One turn moves every row onto another: examples first, then more rows asked
dor: [  1  28  -8  -1 -20   5  -5  -6   5  22 -18  25  -8 -15 -12  20 -13  13
 -20   1 -16  14  21  -9  23   8  -5  13  17]
finu: [ -4   9   2 -11  12  -1 -12  10 -14 -17  20 -18 -10  14   4 -10   5   7
   5  18 -14  23  14 -27   1  -3  18  21  10]
tisut: [ 21  17 -15 -13   1  -4   6   9  -7   7 -16  19   1  -8 -18   7  19  13
  10  -9 -15  15 -16 -13 -15   5 -29 -26   8]
Ker: [ 21  16 -16 -16   7  -2  -1   7  -2   3 -13  13   3 -11 -15  10  16  15
   8 -11  -7  15 -21 -12 -13   2 -33 -24   2]
sopu: [-10  11   0  -5  15   2 -10  11  -9 -12  18 -18  -5   9   2 -10   0   8
  15  21 -13  17  12 -24   3  -7  20  25   8]
deri: [-10   7   3 -20  13   6 -12  10  -3 -15  20  -5 -11  12   5 -11   4  15
   6  22 -21  10  10 -22   3 -12  17  23   3]
lilu: [  0 -32  -7  -9 -12   2  24  -7  -9   6  14  14   2   3 -12  -4  -3  -6
 -15  11  22 -12  19  14 -14  14  12 -16  12]
kefo: [ 14   8 -15 -23   6  -1   0   4  -8  -1 -19  10  -1 -18 -15  15  10  12
   8  -5 -14  16 -27 -10 -12   5 -22 -29   7]
Komip: [  3  26  -8   3 -17  13   2  -6   0  20 -15  25 -10 -14 -14  21 -20  12
 -23  -3 -10  17  20 -11  25  10 -10   4  14]
Gemez: [ -7  13   6 -11  12   0  -9  10 -10  -8  17 -19 -13  14   0 -14  -6  16
  13  20 -16  13  17 -24  -4  -3  12  24   4]
pemu: [  5  27 -10   4 -20   9   1  -6  10  22 -13  26 -13 -14 -14  23 -15  14
 -24  -4 -11  11  20  -9  20   8 -11   9  12]
mitot: [  3 -27 -12 -19 -13   4  25  -7 -17   4  16  12   2   1  -8  -7   1  -4
 -18  13  23  -6  25  15 -14  17   8 -13   5]
kipuf: [ 13 -10 -19  23  -2  10  -4 -25  -6  13   0  22 -12  11  28  21  -6  11
  -4 -11  11 -13   5 -18   6  23  11   4   2]
Lalo: [ 13  -5 -21  21   0   5  -8 -29  -5  10   6  23 -12  14  24  22  -6   5
  -1 -13   7 -15   9 -20   2  25  10   0  -1]
Mimig: [ 19  16 -20 -20   6   0   3   7   1  12 -15  14  -3 -14 -17   2  12  11
   9  -6 -18  16 -18 -12 -15   7 -26 -27  -4]
Ribak: [ 20  -6 -24  18  -5  11  -4 -24  -1  13   2  22 -16  10  24  21  -9  15
   0 -15   8 -13  -1 -19   0  26  13  -2   2]
kezen: [ 24  15 -17 -21   1   0  -2   7  -3   4  -7  10  -1 -20 -14   5  17   7
   9  -5 -13  21 -15 -14 -18   9 -31 -26  -2]
vilez: [ 19  13 -15 -19   0 -10   1   8  -8   1 -14  13  -3  -6 -17  18  14  18
   8  -4 -16  13 -22 -10 -16   9 -32 -23   3]
mor: [ -8  11   3  -9  10   3 -15   4  -6  -8  22 -18 -15  15   5 -12  -4  16
   7  18 -17  18  18 -26  -2  -8  20  18   6]
Vumi: [ -6   8   3 -22   7   5  -9   5 -10  -7  21 -11 -17  12   8 -13  -8  12
  13  24 -19  16  14 -27   2  -8  14  23   8]
gase: [ -2 -28 -15 -16 -14   7  22  -5 -10   7   5  10   5  -2  -6  -4  -1 -13
 -11   9  23  -9  29  16  -9  18  12 -15  12]
Novud: [-20   7  -3  -1 -12   5   6 -12  15   1 -10 -14   2   3  15   7 -13  -9
 -11  -4  12 -16   4 -30  -2   2 -25  28  -4]
zupe: [-19  16  -5   1 -11   5   2  -9  18  -6 -13 -10   1  -5  20   1 -15  -7
 -16  -4   8 -12   4 -29  -9   3 -22  27  -4]
daku: [  5 -33 -12 -12 -15   5  23  -6  -9   7  12  14   9   1  -4  -8  -6 -11
  -3  12  19  -8  25  12 -15  20  11 -12  13]
sar: [-18  17  -7   0 -10   2   1 -14  19   2 -14 -15   0   0  17   5 -16 -11
 -11  -3   8 -10   3 -32  -4   6 -20  28  -2]
Pafi: [ -1 -33 -20 -14 -21  11  22  -6 -10   0   9  13   8  -2  -9  -6   5  -8
  -6  12  17 -14  23   9 -12  22   9 -10  17]
koti: [ -5 -28 -22 -19 -18   5  20  -9  -7   3  18   8   7   0 -17   1  -1  -8
  -6  14  18 -15  23   7  -9  18  14 -18   8]

tisut turns into Gemez
sopu turns into lilu
And these:
dor turns into Novud
vilez turns into Vumi
kipuf turns into pemu
finu turns into mitot
koti turns into kefo
zupe turns into Lalo
mor turns into gase

One turn moves every row onto another: examples first, then more rows asked
vuvom: [  9  -6  -5   0   4 -11 -10   9  18 -13 -17  19  -1 -22   2   6  -4   0
   1 -12 -14 -25 -13 -13]
tem: [  3  10  11   9  -8  16  18   0 -29   9  -6 -20  -1  14  13  24 -11   4
  21  16   3  -2 -13   1]
vika: [  1   9  -9 -21  -4 -34 -12  -8 -15 -18 -13  11   2 -11 -17  10   7 -19
 -11  -3 -11   0 -23  -9]
Rogov: [-11  11   2 -25   1 -11   1  -3  -8  23 -15 -29   1 -16  31 -19   7   9
  11   6   2  17 -11  15]
Vimed: [-11 -11  -5  -5  13  -9  23  -3  -7  12 -17 -23   0  -8   4   5 -46   0
 -10  -5   1  10  10  -6]
dob: [-13   3  -3   3 -10  13  13  10 -33  -5  -1  -7  -4  16  18   7  -2   6
   8  21  15  -1 -27  12]
Mulaz: [ 13   9  12 -13   0  -9   9 -12   3  29 -15 -35   4 -15  23   0  -3  10
  17   5  -9  16   3   9]
gapom: [-14  -3  -4 -11   2 -24 -19 -15 -11 -24  -8   3   6  -5 -17  16   5  -8
   0 -15   5 -11 -29 -16]
zuk: [ 12   2   2  -6  -2 -27  -8 -19  -5 -16  -9   2   6  -7 -24  28  -2 -13
   0 -10 -11  -6 -14 -17]
tute: [-24  23 -10  -2 -14 -13   5   4 -15   2  17 -14  12 -21  11 -20   2 -23
 -18 -15 -16 -15  -4 -22]
dodez: [-19  -5 -13 -16  12 -15  21   5 -15  11 -20 -16  -3 -11   9  -9 -40  -4
 -18   1   1  15   3   1]
kudo: [-19  -1 -10  -6   7 -17 -31 -20   8  -1   6 -28  28  -3  18   3  -4 -12
 -15 -11 -11  11   1  20]
fugi: [-18  11   2  -2  -7  13  11   8 -39   5  -7 -14  -4  13  20   7  -2   4
  16  17  12  -1 -27   6]
zuro: [-30  35   2  -9   9  13  -3  -8   1 -11  24  -7   8  -1  14 -21  -2   5
  -4  -8 -32   9 -15   1]
Nidod: [-24  14  -2  12 -10  -4   4  -5  -8   1  21 -22  16 -16   7  -8  -3 -16
  -8 -25  -9 -24  -1 -30]
sebiz: [  9  12  -3   0 -15   6  23  12 -31   2  -5  -4  -6  12  14  12  -5  -2
   2  30  -3   8 -16  15]
pov: [-24  15  22  -9 -12 -17  15   4 -14   0   7   6  20 -28  -7  22   5  12
  -3   1  -5 -11 -12  31]
pusaf: [-20  29  12   4  11  19   0 -17   9 -10  27 -15  12   3   8  -6  -9  10
   4 -14 -33   3  -8  -6]
rala: [  8  -2  -9  -6   3 -14 -10  13  15 -13 -19  23  -2 -24   4   1  -2  -4
  -3  -9 -17 -22 -14 -10]
doli: [  5  21   2  -5 -12   6  21  10 -37  12 -11 -11  -5   8  17  10  -6  -5
  10  27  -6   8 -15  10]
miz: [-13  -1  12  -9   6  -1  -1 -14   1  21 -10 -39   6  -9  27  -4   0  20
  24  -6  11   6  -9   5]
zitig: [  0  -6  -8  -3   5 -11 -13  11  15 -15 -17  21  -1 -22   5   0  -1   0
   0 -12 -10 -26 -18 -12]
gek: [-31 -14 -10  -9  16  -8  15  -1 -12   7 -16 -21   0  -6   9  -5 -41   4
 -11  -8  13   6  -1  -4]
Ket: [-17   8 -38 -20  20 -15   5  -1   2 -11  24  11 -12  -3  28   7  -3   2
  -2 -10 -12  -8  -9  10]
Zub: [  7   1   6  14 -10  16  21   2 -24   0   0 -13  -1  17  11  24 -10   7
  13  19   6  -2 -14   6]
Vul: [ -9  -1 -27  -5  24  -7   7 -12  12 -10  28   2  -7   2  22  24 -10   8
   8 -19 -10 -16  -2   1]
tet: [  8  10 -31 -14  18 -16  15  -6  10  -4  23   8 -11  -5  21  21 -11  -2
  -1  -7 -27  -5   5   7]
nalo: [ -8  38   7  -5   7  10   6 -11   6  -5  22  -8   8  -3   9 -11  -8   1
  -5  -3 -46  14  -3   0]
nemuv: [ -4  22  -2   8 -15 -11  12  -3  -7   7  18 -19  14 -21   4  -6  -6 -24
 -14 -16 -24 -15   8 -27]
Kuro: [-10   3 -11  -9   4 -21 -27 -18   8   2   4 -26  27  -6  17   4  -5 -17
 -19  -7 -18  15   4  22]
nid: [ -9  -1  -7  -2   6 -17 -27 -23  12   1   6 -30  29  -3  15  10  -7 -13
 -14 -11 -16  11   6  18]
gofi: [-19  14  25  -7 -12 -16  17   1 -12   1   7   4  20 -28  -8  27   3  12
  -1   1  -8 -11  -9  29]
feluk: [-24  12  24  -6 -11 -14  15   1 -12  -1   8   4  21 -27  -8  26   4  15
   0  -2  -3 -14 -12  28]

rala turns into zitig
pusaf turns into nalo
gek turns into Vimed
And these:
Kuro turns into kudo
Rogov turns into miz
tet turns into Ket
doli turns into fugi
dob turns into Zub
zuk turns into vika
pov turns into feluk
Nidod turns into nemuv

One turn moves every row onto another: examples first, then more rows asked
sufub: [-10  33  16  -6  12   6  18  14  -9  36  11   9   0   9   4  13  -1 -15
  12 -19  14 -32  11  22 -11]
Gamub: [-25   3  12  -7  -7   6 -22 -16  -8   3   4 -18   9  -3   5   2  11   5
   7  29  -9 -18  -3  23   7]
mil: [  0  19  -3   8 -10   1   5  28   5  26  27 -26  12  -7  19  -5  27   3
  -8  -1  -7   6  -5  18   5]
zomo: [ -3  22  22  -3 -11  10 -17  27  -3  -2   6 -26  -4  17 -25  13 -29  -6
  -4  -1   4 -14 -25   4   0]
ked: [  2  -1  21   4 -12  -9 -11   0  18  29  35  -4  -4   7  21   6  -5 -14
 -22  -7 -14   5  12   3  -9]
zura: [-12   2  12   4  -2   9   0  -7 -15  13   3   7   8  10  -9  27   2 -13
   1  47   0 -23  -4  15  -1]
neme: [-10  -3   1 -24   4 -10  -4  15  -3  33 -24  -5   1   9  31   1 -22  -3
   2   6 -12 -13  10  28   3]
Kir: [-16  33  -2 -12   1  14 -10   4   2  21 -10   1  12   9  10   2  -7  16
  18   3  -7 -31  -3  39   5]
gurot: [ 16  16  21 -16 -12  15  -1  23  15   6 -24 -16   3 -15  -7  16  -5 -12
 -11  -5  12   9  -9   2  -2]
soru: [-20  18  13  -1  13   3  -1  28   7   9  10  -5 -23  16  18  -6   3 -19
  29 -15   5   4  12  -3  -5]
Luz: [  1  24  -7  30 -10  -4  10  19 -27   6 -15  14  22   8   2 -16  -2  -7
  -6  -9   8   9 -10  16  -3]
vali: [  7  -9  -2  37 -23   0  -8  17 -23  28   2   2  11  19  -5 -10  20  -3
  13 -16   2   0  -3  12  18]
veko: [-17   7   7   0   6   1   7  32  -9  15  -6  -3  10  25  -4  52  -5  -2
  -2 -16 -12  14   5   2  -4]
koza: [ -6   6  14  -6  18   3   2   6  -4   4  -4  28  12  -4   5  28  12  -3
  -1 -24  15  10   2  21 -12]
moze: [  0  26  -8   7 -15  24  13  25 -26  18  19   9  32   2  13 -14  -8  -2
 -10 -14  -7  -8   0  14 -10]
pofat: [ -3   5   2  21 -15  16   4   8  15   0 -21   0  -4  14  -3   8   3 -12
 -10  16  29  -8  17 -12  10]
Kufot: [-13 -20  26   2  -9  12  22   3 -12  21  15  -9   8  30 -14  -4   4  -9
  13  24  12 -15  15  11 -17]
Guda: [ -7   9 -11  -2 -20  -9  -8  -8  -9  35   2 -25 -30   7 -13  15  -9  -6
  -9 -13  24  -2  -4   8  -7]
miv: [-10  24  15  -6   0  17   1  15 -25  44  15 -16  24  21  10  -9 -21  -6
  -6  -1  10   0 -11 -10 -11]
ribuv: [ 10 -17 -23  -5 -30  15  -6   5  -5  27  17  -5   1  12 -17  13  -3 -10
  14 -24  -8  -7   2  -9   4]
pusun: [  9 -13   8  -9 -17  18  -2  17  -8 -19   9  -6 -13  40 -12   4   6 -11
 -19 -15  -1 -15  -3  13  -5]
bavid: [ -8  12  14   1  -2   6 -24  36   0  20   0  16 -12   8  -9  31 -22   0
  -4  23 -17  -5   1  25   8]
Pevo: [ 12 -19  20   5 -16   3  -2  36 -17  32 -11  14   0  30  -6 -15  12   5
  10  -4 -16   4  -2  20   3]
dof: [-21  -9   5   1 -15  20 -12  -8  -2  36 -19 -20  -8   9   8   9   8 -15
 -27  -1   9   8  22  16   3]
bekat: [  9 -30   9  -3 -15  17   7  20   6  10   3   5  -6  25 -23 -16   2  -1
  -2  17  10 -17  14  13   9]
gof: [ 14  -5  10  -4  -7 -13 -13   6   3  31  22  -1  10   8   4  -5 -13  -1
  22  -1   9   3   3 -19 -26]
gikid: [ -4  22  -6 -10  -9  27   0 -15 -12   5   0   6  15  13   0  -1 -30  11
  -6 -17 -13 -18 -10  23   3]
Nire: [ -5  13  -1  -1  -7  -6  20  31  -7  13   3 -23 -18  36  28   1   1 -18
   0  -5 -22   4  -3  21   8]
nor: [ 12  -8   8  19   8  -8   5  -3  -7  -7  -2   6  -5  11  15  26  -8  -5
  15  22  16   0 -11  16 -15]
Fiv: [-15   1   8  10 -12  11 -33   8  -2  22   4 -12  24  13 -12  -6  23 -15
   1 -23  12  21  -3  26   3]

dof turns into zomo
Kir turns into moze
neme turns into miv
And these:
bavid turns into sufub
Pevo turns into Kufot
veko turns into soru

One turn moves every row onto another: examples first, then more rows asked
Daga: [  5   9   7   3 -13   5   8   5 -23  19  19 -10  19  15   1  14   0  24
 -13]
Lup: [ -4  32  -3 -15  -7  -5  -3  -1   2 -16   0 -35   7   5 -11   2   7   1
 -11]
Riba: [-11  -5  -2 -14   9 -14  16   9   7  -2   0  30  -6  -3  11  22  23  -4
  21]
mos: [-10   5  -2  13  -1   3   0   6  26  -6  16  14 -14  13  -4 -10   2  -2
 -30]
vuma: [  4  15  13  24   0  -2 -11 -13  -9   4  -6 -20  11  -4  24  21 -15  15
  -6]
Nural: [-13 -11  -7   4  -5  -4   2   5 -32 -11   2  24 -17 -11  -1  -9   2   7
  19]
Luzo: [ -3  33  -1 -14   1   5 -12  10  22   9  -8  -3  13 -17  -5  10 -17   7
  17]
vula: [ -2 -31  -7   3  -8  12  -9   3  16  12 -11  14  13   8 -15  11   2  -5
  -7]
ruka: [ -7  13  -3   6   4  11   1  -9   5   8   4 -29  -9   8  43 -14 -10   3
   5]
lik: [-15 -10  -3   7   5 -15   2   2 -30 -11  -4  20 -22 -19  13   0   3   5
  14]
Razit: [ -6  28  -1 -33   6  -8   5  19  13  20   0  -9   8 -12   2  19  -3  10
   3]
tor: [ -5  -4   2 -12   5   2   5   7  -1  34  12   5  10  -9  18   0  11  -6
  37]
kuze: [ -4  -3   0  -9   6   5  -2   2   1  27   3   1   5 -10  22  -3   5 -10
  45]
zesud: [-11 -19  -3   7  -6 -21   4   1 -29  -5   8  17 -16 -20   2  -4   1   9
  12]
depaf: [  0  13  -3  -7  -5  22  -5  -4 -27   3 -11 -26  -6  26  19   7  -9  11
   6]
pel: [ -2  -8  -6  -1   7 -14  -1  -2 -37 -18 -12 -11 -12  16  11   5  -6  -6
 -17]
Sipoz: [ -9  -1  -4  12   0  -5  -6  -5  29  -9   6  -5 -26   9   8 -12  -6  -8
 -24]
bak: [ -4   0   6  -1   9   1  -1   3   5  29   7   8  13 -17  21   2   7  -8
  39]
kubo: [ -9  18  -2  -5   2  21  17  11  -5  18  23  -7   4  21  25 -13   6  13
  -6]
tifam: [ -3 -25 -11 -17  -9 -22   8  -6  11  -2   3   3 -15  -3   6   6   8  -9
  32]
keta: [ -4 -36  -6  -1   2  -6  -7  -5  17  13 -21  -4   0  -1   8  20   2 -10
 -12]
kagi: [ -1   2  -1   8   3  -3   1   9 -37 -16   0  15   7  19  -8   5  -1   3
 -21]
sus: [ -6  36   1 -13  -3  -7   0   2   3 -14   2 -29  11   1 -11   7  12   3
 -17]
Ruru: [ -1  17  -9 -34  -8  -4  -6   7  16  16  -2 -25   0  -9  -3   4 -17   4
  18]
gal: [ -4  -7  -4   5  -5  -3  -3  -2  17 -12  -1  30   1  -6  -4   6   5  -6
  37]
tul: [ -3  17   7  26  -2   6   3  -4  13  14  25  -7  17  -4  24 -10  -8  14
  -6]
dev: [-10 -22  -8  -9  10  17  -5   8   8   8 -27  14  -1  14   5  20  11 -10
  -8]
pama: [  5 -10   0  23  -4 -18 -10  -8 -25 -18  -1  -3   6   3  -4   1 -17  -2
 -15]
pafu: [-14   3  -7  -5   6   4   4   7  19  -6   7   2 -30  22   9  -9   6  -6
 -28]
buba: [ -5  37   1  -7  -4  -4  -6  -2   6 -19  -3 -29  11   0 -11   5   6   1
 -11]

kuze turns into bak
Nural turns into lik
tifam turns into gal
And these:
tul turns into kubo
kagi turns into pel
vula turns into dev
pafu turns into Sipoz
Luzo turns into Razit
sus turns into Lup
Daga turns into depaf

One turn moves every row onto another: examples first, then more rows asked
lave: [ 28  15  22  -2 -13 -17   9 -18 -10  10 -11  39  15 -33  -4]
ratut: [-15   1  26 -12 -33 -15 -11 -14  13  30 -12 -14 -11 -11  -5]
fulo: [-18  14  39   7  -9   0   8 -10 -17  27   9  -4  -8 -15 -10]
nom: [ 20  16  11   1  -6  -6  15 -39   2  21  -4   0  31  -3 -28]
rad: [ 19 -19   3  -3  -4  18   0  -8  11  19 -11  -9  17 -14   1]
kepe: [ 27  14  21   9 -11  -4  11 -18  11  -4  21  11  17  -2 -27]
lolep: [  7  -2  31 -10 -19  25   3 -19 -17  28 -20  -5   2 -25 -13]
teded: [ 26  32  16  10  -5 -29 -25 -28  -8   7  -7   0   0 -13 -12]
kige: [  5  10  32 -18 -19 -24 -23 -13 -19  10   3 -19  -7 -29 -17]
Kobod: [  5  -6  13 -11 -32 -25 -19 -13   5 -22   4  -8  11 -22 -12]
temok: [  4 -12  15  -4 -20  -8 -29 -19  12  -6 -25  17  -4 -10   8]
pero: [  2  -6   7   2 -16  13  -6   1   7  41 -22  -8   9 -19 -14]
zisu: [ 18 -10  20 -15 -19   3  -6  -9  -2 -15  -6  17  17 -19 -39]
toled: [  8  18  13  -3 -26 -38  11 -16   5   5   7  21  21 -21  11]
vitu: [  1 -15  18 -11 -10  16   2 -25   1  -3  -1   5  23  -3  16]
Konu: [  9  13   4   0  -4  12 -21  20  -9  15  -4  -9   2 -12  -2]
kobif: [-26  -8  24 -10 -12 -16 -12 -28  -8  15   0  12  36 -11  -6]
lud: [ -6  18  20  24 -24 -11   1 -35   0  32  -6   8  28 -16 -19]
Pezut: [ 33  14  22  -3 -16 -14  14 -18 -10   6  -6  33  15 -34  -4]
Ful: [  3  -7  24  -1  -5 -25  -3 -36   5   4  -1 -14 -12 -14  13]
sikuv: [  1  -7  42  -2  -6  -4 -23 -26 -27  14  -2  14  10 -34  -8]
maz: [ -4  13  19   1 -25  -7   5   7   9   3  -7   6 -16  -7 -40]
rofe: [ 17  34   8  19 -26 -15 -10  -9  -3 -12  10   0  13 -12 -17]
mopi: [  5  15  12  -3 -28 -38  13 -18   9  10   1  24  22 -21   7]
bof: [ -9   5  20 -29 -11  -9   1 -11  -7  18  -4   4  25  -3 -43]
Razo: [ 12  -3   5   2   6   1 -34   2   2  17 -19   8   2 -10   9]
koge: [ 12  17  18 -14 -13  15 -20   7 -16   0 -23  14  -8  -8 -21]
revo: [ -7  -9  11   4 -10  -8 -23   3  20  37 -13   3   1  -8   0]
karov: [  8  -5   7  -3  -8   7  -5  12  13  12  14 -15   9  -4   5]
rulob: [ -8   9  11   6   2  14   3 -23 -26   4 -22  16  22 -10  -8]
Zozo: [ 16   3   7  11 -23   0  -7 -22 -10 -13 -31  -3  -6 -31 -13]
Rez: [ 15  36  19 -15 -20 -31  14  -7 -13  25  -3  13   8 -24 -13]
tav: [-14  15  16 -23 -16  -1  -2   6   2   5   9  -7   6  13  -6]
posuk: [ 17  32  17 -15 -24 -29  20  -9  -8  26  -4  11  10 -25 -17]
vime: [ -7  -2   7 -12   4 -18   4 -21  15  -4  -8  14   9  16 -12]
duz: [ 11  14  36  23  -9 -24 -18 -32   4  27   2  20   1 -17 -12]

kige turns into Kobod
Konu turns into karov
maz turns into vime
And these:
ratut turns into temok
lud turns into duz
Rez turns into toled

